One turn sends every row of this set to another row. A few are shown first. Where does it send the rows asked after them?
lene: [ 35 -34  -1   8  -9   5 -12 -22  -5 -11 -28 -22 -24  -5  21  -7  -1 -22
  33  25 -15  11   8   2  37  36   1 -13   2 -11   4 -16   9  17 -15]
vuno: [  0 -51 -20   5 -18   7  24  -6   4   4 -27  -8 -15 -24  -4  26 -22 -25
 -22  -4  24   4 -15 -15  24  23   6 -10   5 -18 -17  -7  -5  24  -7]
Bege: [ 33 -43   2  20 -21   4   8 -29  15  -9 -24 -16 -25 -11  20  -7  -1  -9
  19  33 -14   7   6   5  42  41   6 -12  10  -2  20  -8  13  18  -4]
nub: [-35  -9  21  16  -3  43   3   7 -11  -1 -17 -14  -9 -27  10   6 -28  -7
   2  22 -11   4  20 -13  14  11   4 -11  21 -21  13   1 -13  11   6]
sirar: [ -4   2   2  44 -24  13  20 -13  14  19 -12 -23  -7 -28  -4  24  -5  10
  -7   8  24   9  21  -4  35  14 -17  17  -7  19 -14  -9  10  -9 -15]
dipa: [  8 -26  27 -29 -16   8  21 -34   6 -17 -20   8 -23 -21 -10  -4  32  -9
 -15  15  14  15   9 -10  17  36  16 -20 -14  23   0   3 -12 -15  15]
nos: [ 12 -22  28 -30  -8  10  15 -28  12 -20 -20  -5 -37 -26 -15   6  20 -12
  -7   8  16  38  13   0   6  31  15 -14 -13  28   2   0   7   3  10]
zusu: [ -8  23 -16 -18 -39  11   1 -23  -8 -17   1 -20 -12 -40 -21  21 -13   7
   3  27  30  16  14  -4  11 -12  26 -18  -1   6  13  -1  -3  -7 -21]
Gir: [-27 -14  23  19 -11  38  -1  10  -4  -9 -12  -9   8 -34   0   5  -7 -14
  15  30 -16  14  16  19  14  26   0 -16  19 -28  10   3  -5  10  14]
zopag: [ -7   1  -9  16  -6  14  19  -9  30  14 -13 -34  -9 -21  -1 -15 -20 -36
 -12  28  -3 -43  26 -16  20  23  11  -9   9  14   0   5  14  13 -15]
Pazig: [-12 -25  19 -34 -35  13  13 -35  -9  -1 -12   6   1  -5 -16 -30  28 -14
   6  19  11  11   6  18   6  19   3 -11   8  18  -7  -1  -8  -1  11]
morin: [ 18 -23   0  20 -15   8   9 -19   5  10 -19 -36 -40 -12  16 -12  -9  -1
  29  34 -19   7  25  -5  37  49  -1  -9  10  -9  15 -19   0  12  -7]
Der: [  1 -36 -16   9 -12   7  20 -17   9  20 -32 -12 -25 -13 -12  14 -27 -26
   2  -2  10 -10 -17 -11  11  26  15   0  16 -28  -8  -2 -20  32  -4]
pafir: [  7   4  -7 -27 -28  -8   9 -21  28 -20 -12  -6 -45 -44 -27  20  -4 -14
 -20  17  21  14   7 -14  14  13  23 -25 -14  21   8   0   2  -5 -11]
Gakot: [  4  -6  21  49 -17  23  24 -15   9  11 -21 -35 -10 -32   1  19  -9   1
   8   3  34  11  20  -9  14  30 -12  15  -3  13 -12   3  -4  14 -14]
Relo: [-23   0  18  14 -10  31 -26   4 -11 -17 -12  -8   5 -29  12   7  -7 -19
  20  25 -26   5  15   6  12   8   3  -7  12 -21  13  -5  -4  16  -1]
mef: [  9   1   1  41  -5  13  15  -9  17  12 -12 -17 -10 -20   8  33  -1  -2
  -1  -2  26  10  20 -12   5   9  -9   8 -16  26 -17  -5   7  -3 -23]
nomu: [  0  11 -15 -34 -35   8   4 -32 -18  -2   5 -33   4 -13 -19 -19   4  -6
  26  31  12  15  22  24   7   5  17 -12  12  10   1  -7  12   1 -13]
femul: [  3   0  -1 -24 -35  -9  17 -13  16 -13 -13   5 -30 -47 -17  12   8  -3
 -16  23  23   6   4 -17  21  25  20 -36 -24   9   5   3 -17 -23  -2]
Gafa: [-13  14 -20  13  -2  11  -3   2  26   6   4 -26   3 -23   1   8  -3 -35
  -6  25 -14 -36  30  -9   4  10  16 -10  -5  11   0  -4  11  10 -19]
nifu: [-11   0 -21  11   4  22  13 -11  17  16   2 -31  11 -14 -11   3  -2 -30
 -10  34  -9 -41  26  -1  26  17  26  -7   3   0   4   1  10   3  -9]
zosoz: [ -3 -19  15 -45 -12  17  10 -35  -6  -4 -15  -4  -8  -4 -22 -20  13 -20
  11  11   5  25   3  23  -3  11  19  -7  15  12  -1   2   9  12  12]
Mig: [-10 -10 -14 -29 -49  12  12 -27 -23   3   8 -19  15 -17 -13 -22  14  -4
  22  37  23   2  15  16   9   8  14 -19   0  11   2  -3 -11   1 -14]
vopuz: [ 14 -39 -14   6  -4   3  10  -9   7   7 -36   1 -23  -7  -2  21 -19 -32
   0 -13  17  10 -19  -6  11  17   0 -10   1 -15 -26  -7  -3  15 -15]
fula: [ -5  11 -15 -12 -51   1  11 -23  -5  -2   0  -3  -4 -41 -14   7  -2  13
   9  36  31   1   4  -3  18  -5  25 -25 -13   7  18   4 -18 -17 -20]

nifu moves to Gir
nos moves to pafir
Gakot moves to zopag
And these:
Mig moves to Pazig
mef moves to Gafa

One turn sends every row of this set to another row. A few are shown first. Where does it send the rows asked after them?
paze: [ 24  11  -8 -15 -18  -3 -16  -5 -16  16 -10   0  24   0]
bori: [ 28   3  18 -14 -22  -6   5 -19 -18  12  -7  -4  13   8]
raz: [-10  -3  -1 -10  19  20  18  -7  20 -23  14  16 -22  15]
mezu: [-27   8 -18  -3  -5   9  10  16  -1 -11  30   4 -23  -2]
pova: [ 19   7  -2   3  -4 -27 -10 -17  -9   7 -31 -11   4   5]
boni: [ -5  -3   0 -12  21  21  14  -4  21 -23  11   9 -28  10]
vupep: [-23   2  -6  -7   9  19  14   8   8 -13  33  17 -18  13]
felog: [-29  13 -16  -1  -8   6  15  18   2  -6  30   4 -16  -1]
noze: [ 25   1  -6  -8   8   9 -17  -7 -11  23 -24   1  13  14]
momip: [ 22  13 -13  -7 -18 -11 -20 -12  -7  10 -21  -2  14   7]
Feri: [-20  10 -20   5  -7  -4   5  11  12 -13  10 -10 -32 -13]
luz: [ 33 -11  11   1  14   3 -10  -3  -9  23  -9 -14  13   6]
Nosu: [ 30  -6  18 -14 -11   3   3  -8 -25  15 -16 -12   6   3]
sot: [ -8  -5  -8  -6   8   4   9  -6  25 -29  -3  -2 -36  -4]
vagu: [ 25  -4   8  -1  19  -9  -7 -20 -10  10 -32  -5   4  16]
lis: [ 12   6   6  11  -7 -11   2 -15 -18  31 -21 -10   3  22]
Nuri: [ 34  -6  13 -13  -1  -1  -3  -3 -14  17   6  -9  22   2]
Fizi: [ 25   3  -4 -18  -2  11 -14  -2 -19  20 -14   2  22   7]
Ren: [-22   2 -21  -1  -7   2  -1  14   8 -13  21 -11 -34 -12]
turo: [-11  -2 -12  -5   3   5   4  -4  21 -27   5  -2 -42  -1]
gabi: [ 23   6  -9  -4  -2  -4 -22 -14  -2  16 -29  -2  12  13]
Rovi: [-18   5  -8  -5  12  20  13   1  14 -13  31  15 -16  17]
bese: [ 19   4   6 -17  -7  -7   1  -2 -32  12   2   2  28   1]
bulag: [-19   9  -2 -11  11  19  18   8   8 -13  31  18 -11  13]
kube: [ 23   7   3  12 -13 -23 -12 -12   3  18  -6 -10  16  12]
dapu: [-28   6 -19  -1  -8   4  15  19  -2  -7  24   2 -16 -11]
benul: [ 30   6  11  -5 -18 -15  -6  -8  -6  14   5  -9  26   3]
Kuv: [ 25  -2   2  13   9 -11 -14 -10  -1  23 -16 -15   9  14]
Monet: [ 20  -4  10   1   0   2   2  -6 -23  27 -23 -15  -1  11]
vozuz: [-20   1 -19   0  -9  -3   6   7  13 -20   5 -11 -34 -16]
nezu: [-19   5 -19  -2 -10  -1   2   8  10 -19  15  -4 -35  -9]
veve: [-23   3  -9  -4  10  19  21   8   6  -9  28  19  -7  11]
zasap: [-28   8 -18   2   1  11   9  15   3  -6  32   4 -21   5]
lud: [ 18  11  11   0 -20 -15   4 -21 -11  19 -12  -1  12  20]
bar: [ -9  -2  -8  -3  11   7   4  -1  25 -26   0  -7 -40  -4]
nol: [ -9  -5 -12  -6   0   7   0  -4  20 -28   9  -8 -40  -7]
nagu: [ 13  14  -1  -4 -20 -27  -6  -7 -21  10  -9  -8  17  -2]
zevun: [ -9  -2  -4  -9  17  20   9  -5  21 -26  15  11 -29  15]
vebom: [ 25  -4  13 -16  19   5   2  -9 -25  14 -11   4  17  14]
pifin: [ -6  -1  -3 -11  11  15   6  -9  26 -28  18   7 -30  12]

zasap moves to Ren
Feri moves to bar
And these:
Fizi moves to paze
raz moves to veve
vagu moves to vebom
kube moves to Kuv
Nosu moves to bori

One turn sends every row of this set to another row. A few are shown first. Where does it send the rows asked after them?
Notov: [ 21 -10   3 -27  -9  22  21 -25   6   4  14  28 -20  10  28   2  11  -3
 -15  10   8  -5  24  -4]
fudas: [ -6   0   3   3   7  10  12  -8  -7  37  -4   2  12 -20 -26  -6   4   0
  -7   2 -25  -5  24  21]
Sokat: [-19   9  10   7  -4  27  10  21  27  -5  14 -13 -15   9  30  -2  -2  32
  15  -4  16  10  18 -16]
mol: [ -3 -10   6 -21  -2  17  25  -9  22  12  20  11 -25 -13   3  34   9  14
 -32 -18  -4   4   0   3]
beg: [-10  14   8  -6  18  14 -18 -10  -1 -19  -9  20 -15 -24  19  25  11   1
 -20 -19   2   9  18  21]
dobuz: [ 12   3  28   4   6  -5  -5 -12   5 -14  18  21 -19   2 -22 -33  -1  13
   1 -19  16  13  31  22]
mik: [ -9  13  12   6  27  21   5 -14  33  -7 -10  35  -8  -3 -10 -23  -8   4
  12 -13 -29  -6  37   9]
farit: [-14   7  -9 -18  -4  -5  -6 -13   3  15  -1 -28   6 -11  -6  12   7  20
  -6   9 -17  22  48   2]
zeruf: [-18 -14  25  19  27  26  10 -25  -6 -12  21 -26 -22  -7   6   1  20  13
   8  -5  -4  -6  39 -30]
Bime: [-21  -5 -10 -18  11  -7  19   0   1 -33  25  -7  16  -8   7   4   8  19
   4  -8  -2  43  23  11]
kidi: [  3 -19   0  -4 -11   3  32  -4  -3  19   5  16  -3  19 -21 -25  22   3
   3 -20  -2   7  37   6]
Pezot: [-13   8   3  -9  21  -6  15  15 -10 -11   4   8 -34  23  30   3  12   5
 -14  -2  17  12  41   9]
fonup: [-14 -12  15   6  13  32  18 -21   8  -6   8 -14 -50  22   2   8 -16  17
 -19   6 -15 -12  10  -5]
suz: [ -1   7  -2  14  -7  22   6  17  26  -7   9  13  -4 -18  20  -9  32  -5
  14   0  10  -1  10 -24]
mogo: [ -9 -17  -4 -14  27  37  27   4   2 -23  26 -27 -20   9 -15 -20   7   5
 -26  15 -11  12   8 -11]
luzet: [-26  26   4  15  14  32  -2  20   8  -2   0   3  -1 -18  25   5  -7  23
  15   1  -8   8  10 -15]
faru: [ -4   5  -4   3  15  52  11 -16  -4 -44  21  10   8  -7 -26  -2  11  11
  -7   0 -18  -1  19 -10]
balik: [  0  -6   9 -20  30  38  11  -7   2  -7  15  -5  10 -15  15 -14 -13  -3
   1   0 -11  -6  12  44]
rozon: [ -1  19  -2  22  -6   6  36 -16  19 -12  30   4 -20 -17  -1  16  23  20
 -16  -6 -12  -9  42 -11]
dep: [-15   3   2  -9  15  10  13  -2  -4 -19  25   5  25 -42 -21   2   1  11
  -9   9  -6  16   1  19]
Mopu: [ 10  10   7  17  -8  36  -3 -43  12 -25   8  13 -24   4  -2   9   3   5
 -12   5   4 -19  26  -2]
Topu: [ 10   1  -1  -4  20  39   3 -37 -11   6  13  13  -2 -13   4  15   1 -12
  11 -15  20  -7  13 -13]
repok: [-24 -15   9   1  28   9  24   9  -4 -21  19  -7   0   3 -14 -17  -9  15
 -11 -10   9  29  -4  29]
Rin: [-15  15   3  -9  13  -6 -15 -11   6   2  17  -8  -6  -6 -22  25 -10  23
 -10   4 -29  34  32  -6]
Vemem: [-13  17  17  22  27  11  34   7 -12  -3  15   6 -42 -10  -6 -16  -5  17
 -23   6   2 -19  23  10]
fodu: [ -6   1  19  17  -1  36   5  16  29  -5  10   0 -19 -16   9 -20   5  15
   6  -4  23  -9  -7  -6]
sava: [ -8 -10  12 -37  19  19  20   1  30  -4   0  33 -30  13 -11 -25  -7  19
  -3  -5 -12  11  23 -17]
merez: [ -5   3  -2  -9  16   7  16  -6  54  18   4   5  -7  26   5  -6   2   0
   3   6 -18   7  48   4]
Sube: [ -5   2  21 -20   7   0 -13 -10   7 -11  17   0 -23  17 -20   2 -21  36
  -8 -14  10  33  25   7]
kebas: [-13   5   1  31  14   4  16  -3   3 -35  25  -3  20  -2 -21 -13  19   6
  -2   1   9  17  26  21]
ven: [  0   0  17 -11  21  22   9 -20 -16   5  -2  23 -22 -26  33 -12  -3  -4
 -15  12 -27  -9  16   8]
mito: [-15 -10   8 -31   2   9  -4  -8  -5  -1  -5 -25 -27  -3 -23 -14 -14  35
 -17  -4   8  23  19   0]
firag: [-13   3  -3  -5   9  27  18  32  11  17   5  14  -8  -9  22   1   8   2
   7   5  -3   8  -8 -25]
moso: [ -4   0   9   4  -6  10  -4 -20 -11 -25  -8   7 -16  -6 -29 -34  10  21
   2 -26   9  12  38   2]
napud: [-13  -9  31   2  42  29  13 -19 -20  15  16 -18 -16 -16  29 -17   2  12
  -8   0   0   5  29 -11]
von: [-18  -1   4   4  15   8  14 -20  -2 -14   2  -9 -31   7  40   5   8  10
  -3   9 -38   4  46 -11]
sim: [ -4  -1 -10  -4  27  16   8  -7  10 -30  18 -36   1  -6  24 -20  19  -8
  -4  12 -14  13  42  14]
duk: [ -4   1   5  -1  19 -11  11   0   5  30  22   5  -6 -18 -26   1   6  -5
 -14   9 -40  16  19   1]
Vut: [  7   1   4 -14  27  25  12 -27 -17  20  16   1   2  -4  41  -1   4  -3
   2  -6  16  15  34 -12]
Bef: [ -4 -24   9  -1  14  34  20 -27   0   0  24  -9 -24   6 -13  18  10   1
   9 -13  14 -13  12 -29]
sotif: [ 15  -6  11   6   6 -20  20  -1   9  14  27  20  -9   0 -15 -28  23 -12
   0  -5 -11  11  37  10]
datob: [  6 -13  -5 -32   4  41  31  -8   7 -18  30  14  18  21   7   9   5  12
   9  -7  -5   8  29  10]
bize: [ -7 -14  -3  -9   5   2  41   9   8  -4  41  -2  18   3 -21  -1  16   8
 -13  15  12  18  11   9]
Fomav: [ -5  17   4 -20  12  11 -13 -15  38 -25  -2  13 -16  -7  -6 -15  11  16
  -8  15  -9  16  49 -26]
tovo: [ -7   9  12 -15  29  22  -7  -8  44  15  -3  -1 -17 -10 -16 -16 -13   6
 -25  25  -9  -1  19   3]

moso moves to mito
fonup moves to von
mik moves to sava
And these:
firag moves to suz
Vemem moves to Pezot
sotif moves to dobuz
sim moves to balik
napud moves to Vut
dep moves to bize

